[[-23  -8  18 -63  11 -34  10  50 -40  -9 -64 -15 -39 -18 -13 -36]
 [ 41  41  14  71  13  43  22 -29  32 -11  44   0  65  19   4  48]
 [ 46  18  48  21  38  11  46   4  39  55  35  26  24 -10  54  19]
 [ -1 -63 -33 -10 -53 -13 -16 -60 -34 -51 -13 -32 -29 -21 -38 -13]
 [-37   2 -34 -12  -8  -8 -44  16  -8   1   7   3 -13  15 -15 -15]
 [ 36  59  43  51  39  20  40  16  46  70  28  29  59   5  51  25]]
|
[[ 36 -37  -1  46  41 -23]
 [ 59   2 -63  18  41  -8]
 [ 43 -34 -33  48  14  18]
 [ 51 -12 -10  21  71 -63]
 [ 39  -8 -53  38  13  11]
 [ 20  -8 -13  11  43 -34]
 [ 40 -44 -16  46  22  10]
 [ 16  16 -60   4 -29  50]
 [ 46  -8 -34  39  32 -40]
 [ 70   1 -51  55 -11  -9]
 [ 28   7 -13  35  44 -64]
 [ 29   3 -32  26   0 -15]
 [ 59 -13 -29  24  65 -39]
 [  5  15 -21 -10  19 -18]
 [ 51 -15 -38  54   4 -13]
 [ 25 -15 -13  19  48 -36]]

[[  7 -36 -68]
 [ 18  33  36]
 [  7   9  47]]
|
[[  7  18   7]
 [  9  33 -36]
 [ 47  36 -68]]

[[-65  29]
 [-74   1]
 [ 46 -52]]
|
[[ 46 -74 -65]
 [-52   1  29]]

[[  9   6  30  18 -28   6 -25]
 [ 53 -52 -76 -54  44 -46  49]
 [-18  44  50  40   8  58   3]
 [ 75 -10 -18  -9  56 -13  54]]
|
[[ 75 -18  53   9]
 [-10  44 -52   6]
 [-18  50 -76  30]
 [ -9  40 -54  18]
 [ 56   8  44 -28]
 [-13  58 -46   6]
 [ 54   3  49 -25]]

[[ 57   8 -15  31 -51  46   0  33]
 [ 48  42   9  11   9   7 -29 -52]
 [-10 -37 -48  20 -10   3  23 -15]
 [ 15  20 -48 -32 -28  49   5  56]
 [-24  28 -37 -65  29   9  -8 -42]
 [ 52  30  15  25  -5  11 -24 -49]
 [ -1  24  27 -27  11   2 -18 -47]
 [-12  16 -44 -61 -21  48   7  34]
 [ -9   8  43  28  55 -67 -14  17]
 [ -5 -23 -76  26  22 -18  18 -11]
 [ 35  26 -32 -19 -33  53  -5  15]
 [-42 -17 -39 -39   7   4  17  -6]]
|
[[-42  35  -5  -9 -12  -1  52 -24  15 -10  48  57]
 [-17  26 -23   8  16  24  30  28  20 -37  42   8]
 [-39 -32 -76  43 -44  27  15 -37 -48 -48   9 -15]
 [-39 -19  26  28 -61 -27  25 -65 -32  20  11  31]
 [  7 -33  22  55 -21  11  -5  29 -28 -10   9 -51]
 [  4  53 -18 -67  48   2  11   9  49   3   7  46]
 [ 17  -5  18 -14   7 -18 -24  -8   5  23 -29   0]
 [ -6  15 -11  17  34 -47 -49 -42  56 -15 -52  33]]

[[-42 -41   5  16 -43  -6  -7 -70  26 -15]
 [-37 -59   7 -13 -42  16 -32 -19  36 -65]
 [ 23 -21   7 -29 -25  51 -12 -39  70  14]
 [  1 -23  37  14  32  -7 -22  47  18 -73]
 [ -5 -23 -53   3  25  -9 -11  66  47   1]
 [  0 -27 -37  -6  39  -7  -4  56  33 -15]
 [-16  -4 -26  -8  -2   4 -29 -28  15  31]
 [  9 -57 -39  -6 -42   3 -31  62   3  23]
 [-60 -50 -25 -10   6  22 -11 -42 -43  13]]
|
[[-60   9 -16   0  -5   1  23 -37 -42]
 [-50 -57  -4 -27 -23 -23 -21 -59 -41]
 [-25 -39 -26 -37 -53  37   7   7   5]
 [-10  -6  -8  -6   3  14 -29 -13  16]
 [  6 -42  -2  39  25  32 -25 -42 -43]
 [ 22   3   4  -7  -9  -7  51  16  -6]
 [-11 -31 -29  -4 -11 -22 -12 -32  -7]
 [-42  62 -28  56  66  47 -39 -19 -70]
 [-43   3  15  33  47  18  70  36  26]
 [ 13  23  31 -15   1 -73  14 -65 -15]]

[[ 49 -64 -33   4 -36 -60  66 -21 -61 -66]
 [-60 -44 -71 -33   3 -43  57  -2   0  19]]
|
[[-60  49]
 [-44 -64]
 [-71 -33]
 [-33   4]
 [  3 -36]
 [-43 -60]
 [ 57  66]
 [ -2 -21]
 [  0 -61]
 [ 19 -66]]
